Each scene shows the same named points in several views, each turned, perhaps mirrored, and shifted as a whole.
A view may leave some points out. In some views, one point has been moved. Which views, in the order they come, and which point in each? Write none if no view has one.

Scene 1 (6 views)
view 1:
  kupo [ -9   8 -21  11  15 -12  -8 -19  -2   1  28   8]
  Gifa [ 14  23  -3 -12  28 -10   1 -31  -3  13  30  17]
  deduz [ 15  26 -17   5  12  -1  -2 -16  -7   5  33   9]
  zivis [  8  22  -3  -4  19  -1   0 -31  -8   9  22   7]
  Zom [ 19  23  -4   5   9   1  -6 -20 -13   3  16   5]
  dil [ -9  21  -2   7   8  15  -1 -32 -16   2   9 -11]
  faza [  7  10  -8   5  19 -15  -9 -22  -4   3  21  13]
  dogo [  1   8 -16  11  15 -16 -11 -17  -3   1  25  11]
view 2:
  dogo [ 47   2 -32   7 -20  30  16 -68  64  48   2 -31]
  Zom [ 38   2 -34  -7 -17  46   5 -47  64  39   5 -21]
  Gifa [ 59   6 -47  -7  -1  32  11 -49  79  50  14 -17]
  deduz [ 50  -4 -38   3 -17  29   9 -61  60  36   8 -23]
  kupo [ 44   4 -34  15 -16  25  21 -69  64  46   6 -35]
  dil [ 16  10 -36  12  -7  52  18 -41  70  42   5 -33]
  zivis [ 44   7 -42  -1  -5  39  13 -46  75  46  11 -23]
  faza [ 50   4 -34   1 -16  33  14 -63  70  52   4 -28]
view 3:
  kupo [  4  16 -41 -20 -24   2  -9  27 -21   2 -26 -15]
  dil [ -5  20 -56  -6 -17 -25  12  44 -23 -16 -18  -8]
  Gifa [  3 -14 -18  -2 -26  -8   7  42 -25  -2 -32 -19]
  zivis [  0  -1 -32  -5 -24 -15   8  42 -23  -7 -26 -14]
  Zom [  4   0 -37 -12 -30 -25  -3  46 -13 -11 -19  -8]
  dogo [  4   9 -36 -21 -27  -3 -14  30 -17  -1 -29 -14]
  deduz [ 13   1 -32 -12 -34 -11   0  42 -16   1 -14 -12]
view 4:
  Zom [-86  50 -35 -12  53  32  12  55 -48 -65 -40  15]
  dil [-86  42 -24  11  58  26  27  63 -61 -55 -40  22]
  faza [-90  45 -50 -18  51  31  21  45 -62 -73 -32  18]
  dogo [-90  45 -44 -21  51  35  26  39 -70 -71 -32  13]
  zivis [-81  53 -49  -4  59  25  16  56 -57 -69 -40  25]
  deduz [-79  63 -39 -17  57  37  16  48 -59 -67 -44  12]
  Gifa [-76  60 -64 -12  60  26  12  51 -56 -77 -41  28]
view 5:
  Zom [ -6  38 -41  14 -11  37  53  37   3 -43 -60  23]
  faza [ -9  38 -55  14 -21  43  38  46  14 -40 -63  18]
  zivis [ -5  24 -49  16 -13  40  56  50  13 -41 -56  20]
  kupo [  2  44 -64   6 -19  50  38  50  17 -50 -72  16]
  dil [  9  31 -60  10 -12  37  68  47 -10 -56 -60  25]
  deduz [ -2  40 -37   7  -6  46  50  41  20 -44 -64  17]
view 6:
  zivis [ 33 -27  15   4  12  -2 -33  -4 -25  -2  -9 -49]
  dogo [ 25 -26  -1  12  23   3 -25  -4 -27  -7 -32 -61]
  faza [ 26 -24   6  12  21   0 -31  -2 -21  -5 -26 -57]
  Zom [ 27 -32  17  11  17 -14 -30 -11 -29   7 -14 -63]
  deduz [ 29 -30   4   6  23  -7 -35 -10 -42   1 -12 -61]
  dil [ 32 -43  21  10  -6  -4  -9 -14 -31   2 -14 -50]
  Gifa [ 35 -20  11   0  21   0 -47   1 -22  -4  -4 -47]
Moved in: view 2
  moved in view 2: deduz

Scene 2 (7 views)
view 1:
  nagod [-71 -23  -1 -21]
  laf [-82 -18  16 -30]
  sozi [-59 -45   2 -15]
  Sapul [-56 -26  26 -11]
  lonuk [-49 -34  21 -17]
  muno [-46 -37   4 -29]
  kanez [-79 -29   4   1]
view 2:
  nagod [ 3 -4  2 10]
  sozi [15 12 16 -2]
  sivom [10  5  7  6]
  laf [  1 -19  -8  -2]
  Sapul [ -9  10  -1 -17]
  muno [ 18  16   6 -11]
  lonuk [  4  17   1 -16]
view 3:
  Sapul [ -1  38   6 -19]
  kanez [ 5 15  7  5]
  sivom [ 18  11   9 -17]
  lonuk [ 11  36  14 -25]
  laf [  9  18 -20 -14]
  nagod [ 11   7  -2 -16]
  sozi [ 25  21  17 -13]
view 4:
  kanez [ 13 -28  55   9]
  nagod [ 27 -45  66   8]
  sozi [ 20 -37  65  35]
  Sapul [  1 -55  54  19]
  muno [ 21 -58  72  35]
  lonuk [  4 -56  60  30]
  sivom [ 24 -42  69  23]
view 5:
  laf [31 20 -1 -1]
  kanez [ 2  7 11 -2]
  nagod [23 15 17 -5]
  Sapul [ 19  -3  -2 -26]
  sivom [23  2 24 -8]
  sozi [ 20 -12  23  -7]
view 6:
  sozi [-9  2 -4 -8]
  nagod [  5 -14  -2  10]
  kanez [ 9 10  0 14]
  sivom [-4 -8 -6  2]
  lonuk [-14  -3  18  -5]
  muno [-17 -15   2 -10]
view 7:
  lonuk [ -3   2 -48  19]
  sozi [ -7  -6 -50  40]
  kanez [-34 -13 -40  30]
  muno [  0  11 -49  36]
  Sapul [-11   3 -44   9]
  nagod [-29  10 -43  38]
Moved in: view 2
  moved in view 2: muno
